Each path below is one point turned by a fixed rotation once a step. After each direction that follows a path, write how fast that rotation turns it, in degrees each step (0 if it stays still).
Each turn is a multiple of 5 degrees from 10 to 175, or 0.
Each row of a path follows its step; steps can be skipped.
Path 1:
step 0: [ -7  21   7   2  28  12   2  21   9  -2  27   1   6  11   0  -8   3  10
   5  13  28 -16  14 -13  26   7  -3  14  17  -1  11 -15 -10 -22  16   6
 -26   9   2 -10 -11 -27  25]
step 4: [  7 -19  -2  17   8  -1  -8  -4  -5  10 -23  21   3  14  23 -25   9 -24
   7   5  -4  -4 -17  -9  16 -22   7  -8 -29  12  10   3  14  14  10  10
  42  11 -26   3  -2  -3   0]
step 7: [  3   4  -9   9  -1  16  24  -4  -1  19  -4 -24  16   9   4  20   1   0
  -1  -7  10 -15  -1 -17  13  30  13  -4 -20 -12  16   0  37  31  -9  -4
  12 -12  10 -29 -14  11  -6]
step 8: [  0  14 -16  26  25 -10  -9   4   8 -23   8  -7   2  -6  -1   7 -18  13
  -4   5 -17 -14  19 -12 -11  -9  10  39  20 -23  14   5  19  14 -30  14
 -14   1   5  -4  17  12   7]
step 9: [ -1 -26 -14   7 -27 -17 -14 -12 -16  -5   6 -11  -5  -2  18 -25 -11 -12
  -7   9 -15 -16   8  -7   7  10  17  14   3  -5  -7   9  12 -26   6  39
  25 -13   8   4  -1 -22  21]
step 10: [ -6 -16   1  15 -20 -11  15  -5  20   1   0 -19  -5  10   5  -5 -27   9
  43  10  20   3  -8 -12 -31 -10 -15   2 -31  20  -5   2  12  -1  -9  10
 -10 -11  14   6 -15 -13  -8]
step 12: [ 17 -26 -17  12   7  -6  15   6  -4  12  12   6  35   4  -5  18  17 -12
   4   9  15  -5 -12 -12  40   5   4 -13   4  19  -1   8  -8  -2   7 -14
   0  -9  21 -14  -4 -20  32]
step 15: [ 18  -8  -7  -4  -1  12  -8  18   5   2  -1  -9  -9 -15  10  38  20 -16
  11   2  -3  25   0 -13 -19   4   4  -3 -25   4  -2   9  20 -21 -33  -1
   1  -4 -11   3 -26 -33   2]
step 16: [ 13   8   2   7   6   5 -18  31  10  25  -5  -7 -18  11  14 -22  -5 -12
  -1 -17  -7   8  -2  10  -8 -38  26   5 -13  -1  32 -12  -1  13 -15  -8
   3 -25  -7  21   6   8  -2]
step 17: [  5  15 -31 -31  14 -21  -9   7  11   2  19  -6  -8   5  23  -7  -4 -17
  10  -5 -16 -10  22 -15  16   9  -3 -14  -2  29  -7 -13  -1  -4  14 -18
  -1  -6  17  14  18   7  33]
step 18: [ -6   0 -23  -9 -12  -2  16  18  40  -6  23 -24 -23  -7 -20   4  12  -2
   6 -15  12 -34  -4   7  -8  14   2 -23   6 -12  -2  30 -23  -6   0  -2
  -1  -5   0   9  -9  -9  -7]
Speeds:
[ 0  8  8  2  5 -3 -1  2  4 -2 -1  2  6 -9  3 -4 -7 -2  6  0  1  5  4  1
  5  0 -2  7 -7 -8 -9  2 -3  7  2 -4  2 -8  3  7 -2  9 -1]	125
[-4  2  7 -6  6 -3 12 11 -5  3  2  2  5  6 -2 -3  2 -7  1  0  0 -5  4  0
 -4 -3  3 -5 -3 -2 -4 11  0 -3  3 -2 -4  1  4 -8  8  1 -2]	60
[-4 -9  5 -2  0  3 -2  4 -8 -1  5 -5  0 -5 13  3 -4  6 -4 -3 -5 -8 -1  1
  3 -8 -8  2  0 -3  2  3  9 -5 -1 -8 -3  0  0  4 -4  1 -3]	55
[  5   4  -5   3  -4   6   2  -4   1   6   8   2  -1   0   5   3   2  -9
  -1   8   3  -2  -7  -1   2   1  -6  -1   1  -6  -7   9  -3  -5   1   0
   6 -11  -7  -3  -1  -9  -3]	125
[  2  -3   6  10  -2   2   0   4   1   1  -5   2   9   4  -2  -1   5  -5
  -5  -1  -9   3   4   3  -2   0 -15  -1   3   9  -2   3  -6   2  -3  -3
   4   5  -1  -3  -8   3   1]	40
Path 2:
step 0: [  2  11  -4   1  -8  -1  20 -22 -11   6  18 -11  10 -12 -18   4  -8 -16
  19  11 -16 -25  11  10  -6  -5  -8  11 -11   3  32   6   4 -16  -3   6
  -5  25   0 -33   1  20  12]
step 1: [ 15 -12   0  17 -10   7   3   8   9  -7  -1  -2  24  19 -14  26  16  11
   2   6 -24  19   9  -6  11 -27   0  -6  13  18  15  15 -13  -4 -21 -14
 -20  28  -7   1   8   5   7]
step 3: [  0  15   7  32 -10  15   8  32  10   7  -4   5  -9  17 -12   9  24 -14
 -10 -24 -25   2   2   2  12   9  21   6  14   0   8  -9   3  19  11 -18
  17  12   2 -13   5  -8   5]
step 4: [  0   4  21 -15 -12 -10  28   4   5  22  -9  -4   2  -9  -1   5 -14  -2
   2 -28  -7  -3 -12   1   9 -13   7  11 -19  -6  14 -14  46  -6 -11 -13
  -5  -3   7 -23  18   5  -1]
step 6: [ -8  13  10  -2  -7  -7   1  15  12  22  -6 -21  15  -5   2  34  -2 -20
  15   5  13 -12 -11  -3  -4  -9  -9  21 -13  -6   4  -3  -8   9 -20   9
 -37  15 -13  -6   5  15 -20]
step 8: [ 10   2   2  38 -13  -8  37  22 -10   4   0  11   8  -2  -3   5   4   0
  10  12 -24  -8   3  -2  -8 -23 -16  24 -12   6  -6   9  18   3 -26   5
  -2   9  -8   0  12  11   9]
step 9: [ -7   2  18  20  -7 -10   2   1   2   8 -23   1   7 -20 -14  -4   1  16
   9  11 -33  15  19  -5  17   9   9   4  14  12  33 -21   6 -15   3 -27
 -12   2  -3   7  -4   4  13]
step 11: [-15  18  10 -13  -8  10  18  15  24  12   4  -9 -13  -1 -32  11 -17 -15
   4  -8  -9  -8  -2 -11  11  13  18 -25  -6  -2  21 -13   1  -5  -8 -13
   3   9   3 -21 -16  25   7]
step 13: [ -9   0  27   0  -6  15  20   8  12   9 -26 -21  10 -14 -16  10 -11  12
  20   6 -16 -24   2 -33   1  13  11  17  -2  -2  -6 -16  -9  11  -6  14
  -5 -11  -7  19  12   5  -8]
step 15: [  4   5   9 -13  -1  -2  29   7  10  -6 -19  12   2 -27 -29  -1 -11   0
  11  10   1 -11   9  18  11  -3  -6  19   3 -16   4  -8  18 -12 -24   1
  10  39  -2   8   0   4   7]
step 16: [ -8  -1  13  23  -5 -13   7  14  -4 -30  19  11  31  -9  -9   5  -3   3
   7   1  -7   9  14   3 -16   1 -13  -8  22   4  21  -6   5 -12 -25  -5
 -11  -5  -5 -13 -15  33  15]
Speeds:
[-15  -3  -4   6  -3   9   1   4  -8   5   9   2   2  -1  -6   0   5  -4
   3  -4   1  -5  -4   0  -1  -3  -1   4  -5   6  -1  -5  -8  -2   1   1
   5  -4  -4   2  -5   6   3]	135
[  1  -3 -12  -1  -2  -6   2   0  -7   3   1  -6  -4   2  -1   5 -15  -5
   7  -1  -3   2  -2   6   4   4  -4  10  -5  -4  -2   3   5  -1  -1   1
   0  -4   3   3   3   5  -6]	170
[ -1   5  -6   2   9  -4  -3  10  -3   0  -1  -7  -6  -1   0   8   2   0
 -14   1   2  -4  -2   2   0   0   2  -1  -4   8   8   0  -1  -6  -1  -8
  -7   1  -4   3   6   0   3]	135
[ -3   1  -1  -5  -7   4   1  -1   4   3  -4  -3   0   8  -1  10   2   9
  -6  -5   2  -6   0   1  -4   0  -6  -3  -2 -10  -1  -6   3   6   9  -4
   0  -5   8   4   1   4   8]	45
[-11  -3   2   2   5  -1   3   7   8  -1   0  10   4   1   8   2  -8  -7
  -5  -3   2  10   1   2   1   3   8   0   0  -6   1  -1   8  -5   6  -1
   2  -4   0  -5  -3  -1   5]	55
Path 3:
step 1: [ 16  20   7   8   9 -12  17 -50  17 -10  -9 -13  21  -5  21   0  -2   0
   2  23 -14   2  -7 -17  -8  30   1  22  24 -21   1   8   8  -9   9  -9
   4   1 -25   5 -10   4  -8]
step 6: [ 18 -12  21  -9  10   5   4 -14   2  -7  -8  24   5 -50  12   1   8   0
   2  -7  17   5   1   1   8 -21 -12 -27   8  -2 -28  21 -23  -8   7  16
  -4   6   2 -13 -32   7   6]
step 7: [  0 -13 -16  12  14   0   0   5 -10   1   7   9   7  11  -7  -5  24  -1
  12 -12 -26 -34  10 -31  17   4  -3  -7  40  21   3   5 -11  -4  10  17
  -1  11  -4 -24   7  34 -17]
step 8: [ 15   4  -4   9 -19  13  16  13  17  -5 -11  -1  19  15   7   3   0  15
  16  14  -8   8  18   6 -19  13  33   2 -11  40  11  15  -2 -12   0   8
 -23  40   3   8 -23   6   1]
step 9: [ 13  13   2 -23  -2   8  -7 -29   0  11   9   0   0  10   8   6  14  32
  -5   3  41  -2  16 -16 -11  13  18 -10  40 -10   4 -13   1 -11   4   3
 -20  -4  13  -2 -12 -33  -6]
step 10: [ -5   0  -9   6   7  41 -15  23  -9  -5   0  -3 -20  16   6  -4  18   6
 -42   9  -3 -24   4  23  17  21  16  19   2   9  17 -17 -17  -9   2   4
  17 -20  -8   2   1  -9 -10]
step 11: [-13   5  19  26  -6   5  -2  13  -6 -32 -48   5 -17  -8  -4  18 -26  10
  -4   6  10   9  -9  -5 -15   3 -16   1   6   2  15  11  -3 -16  12 -16
  -5  -4 -12  38  -9 -19  -5]
step 14: [-12 -20 -20  -8   5 -18   4 -11  22 -28 -10   6  14  -1  13  13 -15   7
  29 -10  -6  15   6 -15   5 -32  -8 -13   6  13  12  -1 -26 -19   8  13
  -6 -21  12  -7   9 -16  32]
step 16: [ 10 -20  14  -1 -20  17   7 -19  40   2   0   4  11   5  -3  32   5   9
   0   6  -5 -23   7  16 -23  -7  27   1 -15 -26  -2  13   7   9  28  -4
  12 -10 -10   6 -26  13   4]
step 17: [ -6   1  -5 -25  29  33  23 -11  20   6  -7  25   2  10 -12  -3 -12  10
  17  12  15  -7   1  -3   7  15  -8   3  23  -1 -19   4  22 -28  11  -2
   4 -29  -9   1  32   3  -4]
step 18: [  2  20   5 -21  23  20  -4  13  -2  -8 -15 -30 -11  14 -14   7 -11  -5
 -35   3   2  14  -1   8   5  13  -7 -11  -5  31 -26  19  10   4  -5   6
  19   2  -8  -5 -29  29  -2]
Speeds:
[-3 -3  3 -3 -8 -3 -4  7  4  0  2  8 -4  0  2  0  1  7 -3 -2  1 -8 -9 10
 -9 -2 -1  3  0 -7 -3 -6 -1 -6 -1  5  4 -6 -5  2 -2 -7 -5]	65
[  0   2   2   7   7   0   0   1  -2   4  -2   6  -3   1   0   4   7   8
   4  -5   1  -3  -7 -10  -3   2  -7   3   8  -1   0  -1  15   6  -6  -3
  -4   1   3   7   2  -1   1]	175
[  2  -2   3   2  -1   2   1  -6  -3  -1  -3   5   3  -7   4   6   5   3
  -9  -2  -1 -11   2   1  -1   0   1   9  -2  -1   5  -3  -3   6   6  -7
   1  -2   1 -14   8   6  -1]	115
[  4   5  -5  -9  -2  -2  -2   2  -9   2  -3  -5  -1  -5  -2   0   8  -4
  -1   3   9  -1  -4  -3  -4  -4   0   0   4   1 -11  -2   0   8   2  -3
   6   1   2  -6 -11  -5   3]	120
[-2  4 -8  1 -5  1 -2 -4  1 -1 -3 -1  0 -2 -6  9  3 -2 -8 10 -3  1  2 -4
 -6 -3 -2 -5 -4 -3  0 -2  7 -6  0  9  5 -5  4  4  8  3 10]	20
[  4   1   3  -3 -11  -6   1  -8  -8   1  -4  -1   6   8  -6  -4  -3  -1
   5   5  -4 -11  -1  -1  -6  -4   5   0  -6  -3   4   3   7   0   1  -5
  -5   7   0   6  -1   1  -5]	95
Path 4:
step 0: [ 21   9   0 -22  -8  12 -10 -15  -3  -7  21  23  16   3  -4 -15 -17   5
   8  -7 -11 -20  -6  -8 -15  -1 -25  10 -19   2  30   8 -19   8 -13 -25
  21   1 -10 -26  16 -31  22]
step 1: [ -8   5 -18  -1  -5  -7 -18 -16  -2 -13  10 -14 -38 -10  -1 -15  17  25
   6  -4   9  19   5 -10 -10 -17 -22  -3  38  30  -3 -21  -8   7   2  16
  27   0  -3   8 -28  -2   0]
step 2: [-13   0   8  -5   3  38   1  -3 -22  -5 -20  -6  22 -15  -9 -15  -3   6
 -26  -3  10  33  -4  12  24  16  16  -5 -17  13   8  -8  13  31   6  -5
  -7 -23 -13 -17 -15 -17  14]
step 3: [ 20   8 -31 -16 -16 -28 -12 -13 -13   9  -1  -6 -11  20  29 -14  -5  -4
   3  12   9   5   1   1   3  12 -35  25   3 -25   2  28  14  16   3  12
 -15  -8   9 -25  -2 -18   4]
step 5: [ 14   3 -18   2  15  20   8 -11   3 -20  10   6  20  19 -17 -14  -1   0
  -4 -29  -4  -7   6 -24  14   8 -14 -22  -6   7  23  15  -3 -10  27  29
  -3 -22   0  -7  -6   1  39]
step 10: [ -9  15   6 -11   5  -7 -26 -10   5  -7  11 -10  -2  19  17  12 -20  25
  26 -25   5   6 -15 -29   3  -5  -4 -23  -7  -4 -17 -11  18 -31   9  14
 -15 -13  23 -14 -11  23  14]
step 11: [  1   3  25  11  -2  15 -14  -7  13  22 -42  23 -21 -13 -16   3  15   8
 -20  11  -3   3 -23 -10  10 -23 -10 -17 -10  -1  11  13  22 -13  23 -25
   2   8  -5   6  15 -19   6]
step 12: [ 26   8 -10  -2   7   9  18  -7 -38   1 -14  22   0  -4  20  29  29  -4
  19  21  -4  -3  19 -24 -11  -8 -13   1  11  -1  -8 -19 -10   7 -14  16
 -23   4  -2 -10   7  14  28]
step 14: [  0 -30   9 -10   4   9 -17  15   1  15  -4  26  -8   2   1  13  -3  -7
 -22 -10  13 -12  11  21  -5   4 -22   4  -8  28  -9  17  25 -16   2  22
 -14 -23  -9   1  41  10  17]
step 15: [  2  10 -12  31  16  -2 -13  -5  14  -1  21  14  -6  16  26  17  -2  17
  28  20   0   4  -7  -8  17  -2  26 -25  18  -3 -25  -5  17  17   4   1
  -9  27   4 -14  32   1   6]
step 16: [ 10 -16  41  15 -21   9   2 -22  -9 -18  -3  10   8  -6  16   9  -3  23
   0   5 -38 -20 -15  -2  -1 -10   2  19  -8  -1  33  -2   2  -2  22  -9
   8 -12  -8  23  14  11   4]
Speeds:
[  3  -3   0   5  -1   2  -2  -4   0  -7   4  -7 -14   2   0  -7  -7  -6
  -5   2  -1   2   4   1   8   0   3   3  -1   0   6   2  -7  10  -3   3
   6  -7   3  -7  -1  -1   1]	20
[ 3  2 -1  4 -1 -2 -1  1 -6  2  0  8 -6  1  0 -3  0  6  6  0  4 -1 18  3
  4  5  1 -5  6  5  7 -2  3 -3 -9 -6 -4  5  4  0 -2  2 -8]	130
[  1   0  -1  13  -4  -2   2  -5  -1   0 -11  -3   5  -9  10   0   3   2
   0  11   6   0  -6   2   4   1   1  -1   2  -8   5  -5   8  -2  -2  -1
   2  -8  -1  -3  -2   2   0]	80
[ -8   6  -7   2  -4   0   4  -2  -5   4   7   1   3   1   3   0  -6  -4
   0  -6   1  -9 -10  -6   5   6  -3 -11   4   0   3   1  -5   4  -2  -3
  -5   3   1  -9   1   2   1]	145
[  1  -9  -8  -2   2   4   8  -5   4  -7   0  -5   1  -9  -2   8   3   1
  11  -2  -2   1   2   2  -5   5  -7  -4   0   4   8   1 -10  -2   3  -1
   5  -2  -1   2  -1   4  -1]	90
[  2   0   3   8   8   0  -4   3  -3  -3  -4  -6  -3  -5  -4   2  -5   3
   3  -3   3   4  -5   4   2   6   5  -4  -6  -2  -4  -4  -6  -1   1  -8
  -1  11  -4  -1   4 -14  -3]	160
[ 2 -1  4 -2  2  0  8 -4  2  8  6 -4 -2  2  2 -2 -2  2 -4 13 -9 -2 -1  5
  5  5 -4 -8 -4  8 -8 -1  1 -2 -2 -7  2 -2  2  5 -8 -4  3]	155
[  4  -7   1  -8 -10   1  -5  -2   0   5   5  -3  -1  -6  -3   4   0   0
   2  -9  -4   5   0   2   6   7   2   1  -2 -10  -5   0   3  -6  -4  -2
  -7 -11   0  -3  -1  -2  -6]	100
Path 5:
step 0: [-14  23   4 -31 -11  -7   0   6  -9   7  20  -7   5   6 -19  31  16 -12
  -5  18  19 -16   8  38   3   2  -1 -11   7  22  19  -5  -3   8 -13  28
 -19  32 -13  -3  28 -14 -10]
step 2: [ -6   7  -8  -5  -5  16  -3  11   6 -18  25  -7  29  -6  -3  -3  -3 -19
  -6  -7  -8  11 -12   1 -16   9  -5  -2 -11  19 -29 -12  49 -49  -1   1
 -24  -4 -25  -8  10 -11  11]
step 3: [-12 -20  25  11   8 -10  -2   3 -11  23  -7 -10   0  10   1 -32 -29 -21
  16 -12  23 -42  10  -7  11  11   8   7   7  16  13 -24  -1 -19   6  -9
  14 -27  15  23  15 -16 -12]
step 4: [ 33  12 -13  10 -16  -8   5   1 -11   5 -20  14  27 -25  17   9 -22  -7
  20  31  14  30   5  13 -10   1  39 -13   2  13  -7 -17  -2  10  13  13
 -21 -13  -7  19  -5  -5  15]
step 8: [  0  -5 -10 -27  -9 -10 -12  -8  -9 -11  -4   0 -26 -31 -16  18 -16 -18
  13  19  42   5 -10  17   3  -4 -13 -14  16  12  15  13   0 -27  -9 -10
   6  41  17 -12  -9   9  -6]
step 9: [ -1  29  -4   1  -2 -10  -6  -9  12  19  -5 -26   6  18  39   9  -8   3
   6   2 -27 -18  -6  -2  -8   1 -30 -16   3  15  20 -17   5  13   4 -12
 -33  35  -9 -19  23 -17  -4]
step 10: [ -9  -5  27 -18 -10   2   6   2 -21  22  22 -14   2 -19   7 -17  34  -3
  13   1   7   6   4  29   9  22 -18  15   2   2 -25  -6  -4 -42  -3  14
   0   2 -11 -11   1 -16  36]
step 11: [  8  -9  19 -11   1 -11   8  11   3  17 -10  -3   0  -2  -2   4 -23  -9
  -8  -6 -20 -11  16 -23 -39  19  30  -3 -24  25  -6  -3  29 -26  -1  13
  -7 -10  25  -8  34  -5 -17]
step 15: [  6  -9  -6   5   1  20  -2  -1   3 -15 -10   3  -6 -20 -16  35   5 -16
   7  -1  10 -25  -6   4  10 -12  13  10   3   9   3  -3 -20  22 -47  15
   2 -14 -11 -24  51   3  17]
step 16: [-15 -18 -20  -3   4 -41 -24 -13  25  10 -11   5 -12  -2  14  15 -13   1
   2   4   5  16   6  21  23 -29 -17  11 -23   6  27  13  20 -20 -11   3
 -15  -4  22 -18 -20   5  14]
step 17: [ -1 -14  -3  -8   1  21  10  -7  12  -4  23  -5   4  -1   5  -4   2 -15
  13   7  24 -23 -14 -22  -3  -9 -12 -39  17  -1   3   5  13 -14  12 -21
 -37  37 -12 -18  21  13  28]
Speeds:
[  3  -3   0  -3  -1  -1   3  -1   6 -10   9   4   2  -1   1  -4  -3  -2
   2   0   0   5   6   0 -11   2   5  -5   0  -9  -6   5  -1 -10  -5  -7
  -1   6   6  -5  -1   4  -6]	120
[ 7  0 -9 -1 -3 -4 -2 -1 -3 -4  2 -3 -1  5  0 -6 -9  0 -2  0  9 -3  4 -6
 11  1  4 -3 -3 -6  1 -7  6  1  7  8  5  8  1 -5  0  1  2]	80
[  2   0   7   4   4  -5  -2  -2  -4   2   5  -2 -15  -3   0   3  -1  -1
   0   6   4  -3  -4   2   3  -6   0   2  -1  -3  -3   3   0  -7  -4   3
  12  -1   9   8   7  -3  -6]	145
[ -8  -3  -4   0 -10  -1   1  -8   1  -4  -7   2 -12  -2  -1  -5   9  -2
   1  -2  -2  -1   8   0   0  -3  -9 -10  -2   2  -5   1   1   2   1   5
  -5   7   2   3   4  -3  -1]	40
[ 0 -4  1  2  4  2  5 -1  9  0  3  5 -3 13  1 -7  5 -5  7  6 -9  0 -6 -1
  2  5 -2  3  6  4 -5 -3  8 -1 -1 -2  8  6 -3  2 -2 -2  8]	95
